Each path below is one point turned by a fixed rotation once a step. After each direction that follows a path, write how fast that rotation turns it, in degrees each step (0 if it stays still).
Each turn is a multiple of 5 degrees from 10 to 175, or 0.
Each row of a path follows its step; steps can be skipped.
Path 1:
step 1: [-0.11  0.85 -1.69 -1.59  0.76 -0.23 -1.54 -0.17 -1.40 -0.63  1.40 -1.32
 -2.34 -2.59  0.21  0.03 -0.84  0.58 -0.14  0.19  1.37 -0.74 -1.86  1.87
  0.73  1.06 -0.24 -1.41  2.68 -0.10  0.49  1.05 -0.88  0.32  0.13]
step 2: [ 3.04 -1.04 -0.95 -0.40  0.16 -0.43 -1.37 -0.27 -2.70 -0.64  0.64 -1.55
  0.71 -0.73 -0.71  0.30 -0.53  0.39 -0.26  0.09  2.16 -2.51  0.68 -0.42
  1.13 -0.04 -0.68 -1.61 -0.16  1.88  0.01 -0.90  1.24  0.49 -1.18]
step 4: [ 2.27  0.92  0.22  0.26 -0.43 -1.02  0.57 -3.20  0.25  0.92 -0.21  0.24
  0.17 -1.37  0.80 -1.40 -0.06 -1.73  0.48  1.71  1.16  0.99 -1.09  1.65
 -2.23 -0.41 -0.38 -0.35  2.23 -0.09  0.53 -0.36  0.41  0.95 -1.60]
step 7: [ 1.00  0.28  0.40 -0.32 -1.20 -0.35  1.44  0.56 -3.00 -1.27 -2.54  0.50
  0.17  0.34  0.56 -0.57 -2.38 -0.57 -2.57  0.62  0.08  1.99 -1.29 -0.42
 -1.61  0.69  2.05  0.16  0.45  0.19  0.40 -0.11  0.43  0.54 -0.25]
step 8: [ 0.22  1.84 -0.91  0.37 -0.52 -1.26 -2.31 -0.69 -0.55  1.23 -0.19 -0.69
 -1.02 -1.97 -0.14 -0.51 -2.40  0.45 -1.17 -0.36  0.00  1.02  0.05 -0.44
 -1.47 -0.98  3.24 -0.48 -0.63 -0.80  0.65  1.41  1.14 -1.46  1.28]
step 9: [ 0.11 -2.25 -0.68  1.82 -0.07  0.12 -0.43  1.86 -0.86  0.87  0.71 -1.61
 -2.06 -1.73  0.93  0.99 -1.68  0.71  0.01 -0.05  2.99  0.22 -1.00  0.90
 -1.06 -0.14  0.80 -2.38 -0.06 -0.72 -0.56  1.04 -0.68  0.58  0.57]
step 12: [-0.13  0.05 -1.28  0.46 -0.19 -0.55  0.07 -0.93  2.19  0.96  1.18  0.86
 -0.44 -0.76 -0.61 -1.43 -1.91 -0.68  0.16  3.02  2.98  0.38 -1.41 -0.05
 -0.50  0.17  0.84  0.28  0.29  0.14 -2.21 -1.26 -0.17  0.31 -1.78]
step 14: [ 1.15 -1.48 -1.00 -1.40  0.44  0.49 -0.95  1.75  0.55 -1.68 -1.69  0.99
  2.89 -1.13  0.13 -1.08  0.47 -0.78 -2.15  0.01  1.95  0.24  0.09 -0.71
 -1.08  1.43 -1.18 -0.28 -0.22 -1.80  0.18  0.38  1.54 -0.84 -0.74]
step 17: [ 2.24 -1.53 -0.58  0.30 -1.04 -0.69 -1.58  1.44 -1.29 -0.18  0.32 -0.14
  0.42 -0.93  0.83  1.32  0.07  2.14  1.26 -0.90  1.32 -0.29 -2.27 -1.44
  0.29 -0.20  0.24 -2.11 -1.07 -0.36  0.47  0.56 -0.02 -0.60 -2.74]
Speeds:
[-0.18  0.39  0.20 -0.40  0.54 -0.25 -0.75  0.63  0.86  0.09 -0.59 -0.10
 -0.31 -0.70  0.66  0.67  0.56 -0.32 -0.02 -0.06  0.11  0.08  0.32  0.53
 -0.30 -0.07 -0.41  0.29  0.40 -0.05  0.09  0.97 -0.24 -0.43  0.39]
140
[ 0.10 -0.07 -0.26  0.33  0.78  0.20 -0.68 -0.54 -0.54  0.03  0.02  0.12
 -0.42  0.41 -0.04  0.22 -0.67 -1.00 -0.81 -0.35  0.83  0.25 -0.20  0.40
 -0.56 -0.40  0.24 -0.13  0.36  0.63  0.39 -0.07  0.38  0.28  0.05]
10
[ 0.42 -0.28  0.59 -0.08 -0.29 -0.03  0.26  0.26  0.08  0.42  0.55  0.38
  0.00 -0.09 -0.17 -0.36 -0.23 -0.16  0.43 -0.71  0.42 -0.16  0.82  0.43
 -1.00  0.04 -0.29 -0.06  0.01 -1.09  0.43 -0.41  0.45  0.08  0.80]
70
[-0.40 -0.66  0.59 -0.19 -0.58 -0.41 -0.41 -0.25  0.21  0.19  0.54  0.53
 -0.14  0.25  0.19  0.78 -0.19 -0.19  0.56 -0.17 -0.17  0.59 -0.41 -0.31
 -0.28  0.23 -0.29  1.04  0.65  0.27 -0.29 -0.47  0.20 -0.26 -0.76]
55
[ 0.28 -0.25 -0.02 -0.08  0.42 -0.10  0.95 -0.36  0.25 -0.22  0.17  0.06
  0.40 -0.14  0.50  0.82 -0.08  1.03  0.48  0.09  0.23  0.17  0.67 -0.21
 -0.46 -0.66  0.45 -0.21  0.14  0.88  0.61  0.36  0.44  0.20 -0.13]
170
[ 0.37  0.00 -0.14 -0.06 -0.25 -0.61 -0.02 -0.10 -0.50  0.31  0.71  0.48
  0.26  0.46  0.31 -0.13  0.48 -0.22  0.47  0.41  0.23 -0.69 -0.27  0.55
 -0.19 -0.70 -0.35 -0.47 -0.01  0.73 -1.01  0.23 -0.40 -0.60  0.55]
45
Path 2:
step 0: [ 0.05 -1.79  1.34 -1.63 -0.33  2.76 -0.64  2.33 -0.79  0.86  0.87  1.84
  0.78 -0.16 -0.84 -0.20  1.04  0.18  2.29  1.24  1.12 -0.89 -0.42  1.50
  0.72  0.30 -1.38 -0.12 -0.09  1.71 -1.73  0.02 -0.99 -1.18  0.61]
step 1: [-0.25  1.19  0.68 -2.50 -0.92  0.62 -0.20  2.11  0.42 -0.89  1.67 -0.95
  1.68 -2.08 -2.71  0.08  0.40 -2.15 -0.27 -1.08  0.46 -1.32  0.21  0.79
 -0.69  1.40 -0.75  1.72 -1.12 -0.08 -0.27  0.42 -1.41 -1.29  0.24]
step 2: [-2.01 -0.30  1.36 -1.00 -0.48  0.45 -1.04 -0.24  1.19  0.50  0.75 -2.64
  0.06 -1.43 -2.89 -0.24  2.31  0.72 -1.09  0.25  0.45  0.08  2.06 -1.31
  0.24 -0.11 -2.45 -0.26 -0.12 -0.12 -1.74  0.55  0.70  0.15 -0.66]
step 5: [-2.24  0.09 -1.03 -1.33 -1.94  1.61 -1.82 -0.73  1.87  0.97  0.84  1.43
 -2.09 -2.53 -0.39 -1.24  0.04  0.94  2.43  1.21  1.17 -0.29 -1.16 -0.11
  1.08  0.25  0.64 -0.02  0.89 -0.07  0.45  0.49  0.28  0.00  0.38]
step 7: [-0.99  0.65 -0.64 -0.64 -2.35  1.89 -1.84  0.15  1.28 -1.05 -0.79 -2.25
 -0.59  1.86 -0.46 -1.58  0.29 -1.36 -1.05  1.52 -1.35 -0.63  0.74  1.11
  1.73  0.16 -0.64  2.48 -0.62  0.21 -0.49  0.18  0.98 -0.75 -0.95]
step 8: [-0.22  0.65  0.34  1.35  0.49 -0.39  0.21 -0.97  3.53 -0.49  0.40 -0.51
 -0.74  0.27 -2.28  0.13  1.87 -0.57 -0.10  2.69 -1.61 -0.88 -0.54  1.24
  1.16 -1.38  0.97  1.07  1.35  0.67 -1.75 -0.34 -0.60 -1.32  0.13]
step 10: [-0.48  3.32 -1.14 -2.70 -0.79  0.63 -0.09  0.54  0.93 -0.27  2.61  0.64
  0.71 -0.41 -1.36 -0.10  0.15  1.29  0.53 -0.11  0.16 -2.09 -0.47  1.82
  0.25 -0.32  1.09  1.20 -1.80  1.37 -0.53  0.31 -0.60  1.60  0.50]
step 11: [-1.34 -0.24  0.47 -2.41  0.61  2.28  0.77  0.03  2.20  0.23  1.06 -1.14
  1.70 -0.76 -1.29 -0.50 -0.97  1.05  1.29  1.04 -0.50 -1.28  0.30 -0.26
 -0.73 -2.21 -1.90 -1.46 -0.35 -0.15 -1.78  0.88  0.06  1.65  0.46]
step 14: [-0.48 -2.05  0.04 -1.00  0.10  0.40 -0.86  0.49 -0.24  2.10 -1.01  1.11
 -1.47 -0.87 -3.43 -0.98  1.54  1.33  1.53  1.79  1.03 -1.06  0.45  0.01
  1.43  1.91  0.04  0.21  0.70 -0.38 -1.57  1.04 -1.07 -0.10  0.45]
Speeds:
[ 0.65 -0.04 -0.14 -0.25 -0.56  0.09  0.52  0.09 -0.56 -0.16  0.95 -0.20
  0.02  0.26  0.39  0.20 -0.62  0.02 -0.67 -0.10  0.13 -0.14  0.06  0.37
  0.24  0.43 -0.01  0.93 -0.81 -0.79  0.35 -0.01 -0.13 -0.46 -0.71]
125
[ 0.58  0.44 -0.19  0.62  0.17 -0.64  0.23  0.30 -0.22  0.87  0.10 -0.04
 -0.29  0.24  0.09  0.12  0.41  0.71  0.54 -0.27  0.17 -0.86 -1.10  0.02
  0.87  0.31 -0.02 -0.04  0.24 -0.26 -0.33  0.32  0.40  0.19  0.00]
70
[ 0.05 -0.71  0.02 -0.52 -0.04  0.45 -0.43  0.06 -0.33  0.84  0.07 -0.51
 -0.01  0.84  0.72 -0.32  0.22  0.01 -0.62  0.28  0.66 -0.10  0.74  0.07
  0.40 -0.13 -0.59 -0.74  0.37 -0.39 -0.47 -0.09  0.31  0.37  0.12]
155
[-0.58  0.05  0.16  0.57 -0.57 -0.43 -0.30  0.05  0.04  0.12  0.30  0.18
  0.12  0.83 -0.02  0.53  0.34  0.51  0.50 -0.27  0.98  0.63  0.07  0.10
 -0.63 -0.34  0.07 -0.08 -0.81  0.31 -0.18 -0.61  0.69 -0.46 -0.31]
110
[-0.23 -0.35 -0.36  0.56 -0.97 -0.17 -0.22 -0.57 -0.99  0.11 -0.18 -0.25
 -0.72 -0.13 -0.51 -0.38 -0.35 -0.43  0.26  0.49 -0.03 -0.33  0.13 -0.08
 -0.41 -0.24  0.87 -0.16  0.44 -0.58  0.34  0.39  0.62 -0.10  0.07]
35
[ 0.33 -0.58 -0.65  0.32  0.18 -0.12  0.24  0.03 -0.53  0.15 -0.43 -0.36
  0.88 -0.39  0.38 -0.35 -0.43 -0.13  0.51  0.02 -0.10 -0.71  0.28  0.03
 -0.03  0.47  0.03 -0.21 -0.37  0.69 -0.24 -1.10 -0.01 -0.82  0.42]
125
